[[-17  -1 -25 -54  13  -5  28  11]
 [-17   0 -25 -62  12  -6  32   5]
 [-18  -1 -26 -53  13  -5  28  12]
 [  0   5  -8 -72   1  -7  41 -30]
 [  0   5  -8 -71   1  -7  40 -29]
 [  3   6  -6 -74  -1  -7  42 -35]
 [  4   6  -5 -73  -1  -7  42 -35]]
:
[[-35  42  -7  -1 -73  -5   6   4]
 [-35  42  -7  -1 -74  -6   6   3]
 [-29  40  -7   1 -71  -8   5   0]
 [-30  41  -7   1 -72  -8   5   0]
 [ 12  28  -5  13 -53 -26  -1 -18]
 [  5  32  -6  12 -62 -25   0 -17]
 [ 11  28  -5  13 -54 -25  -1 -17]]

[[ 69  29 -22  73]
 [-90 -29  22 -61]
 [-12  23  13  69]
 [-61 -30 -29 -30]
 [-31  17   9  67]]
:
[[ 67   9  17 -31]
 [-30 -29 -30 -61]
 [ 69  13  23 -12]
 [-61  22 -29 -90]
 [ 73 -22  29  69]]

[[ 24  66  15  -4]
 [ 60 -36  49   4]
 [ -1  31  25 -20]]
:
[[-20  25  31  -1]
 [  4  49 -36  60]
 [ -4  15  66  24]]

[[-24 -14 -74 -80  71 -14  23 -65]
 [-70 -54  46 -28 -11  13 -70 -26]
 [ 25  67   4  40 -50  -9  55   2]
 [ -9  29 -35 -41 -17 -71  42  68]
 [-27  52   5 -14 -72  66  11 -53]
 [-36  21 -58  72 -23  -2  70  36]
 [-11   6 -75 -11 -14  66 -66 -40]]
:
[[-40 -66  66 -14 -11 -75   6 -11]
 [ 36  70  -2 -23  72 -58  21 -36]
 [-53  11  66 -72 -14   5  52 -27]
 [ 68  42 -71 -17 -41 -35  29  -9]
 [  2  55  -9 -50  40   4  67  25]
 [-26 -70  13 -11 -28  46 -54 -70]
 [-65  23 -14  71 -80 -74 -14 -24]]

[[ 15 -19  28 -31]
 [ 43  47 -31  27]
 [ 35  38 -25  21]
 [-24 -11 -14  20]
 [  6  -3   6  -6]
 [-33 -20 -13  20]
 [ 21 -22  34 -38]
 [ 67  59 -29  23]
 [ 24 -24  39 -43]
 [ 24  20  -9   7]]
:
[[  7  -9  20  24]
 [-43  39 -24  24]
 [ 23 -29  59  67]
 [-38  34 -22  21]
 [ 20 -13 -20 -33]
 [ -6   6  -3   6]
 [ 20 -14 -11 -24]
 [ 21 -25  38  35]
 [ 27 -31  47  43]
 [-31  28 -19  15]]

[[-54  -9  27]
 [ 28  66  -7]
 [-26 -72   4]]
:
[[  4 -72 -26]
 [ -7  66  28]
 [ 27  -9 -54]]

[[ 35 -49  43   1 -11  42  -5  -2  -4  -2  59   8  -8   5 -32]
 [ 42 -67  40   3  -7  31   7 -18 -13  15  58  -8 -13  15  -7]
 [ 41 -61  42   2  -8  35   2 -12 -10   9  59  -2 -12  11 -17]]
:
[[-17  11 -12  -2  59   9 -10 -12   2  35  -8   2  42 -61  41]
 [ -7  15 -13  -8  58  15 -13 -18   7  31  -7   3  40 -67  42]
 [-32   5  -8   8  59  -2  -4  -2  -5  42 -11   1  43 -49  35]]
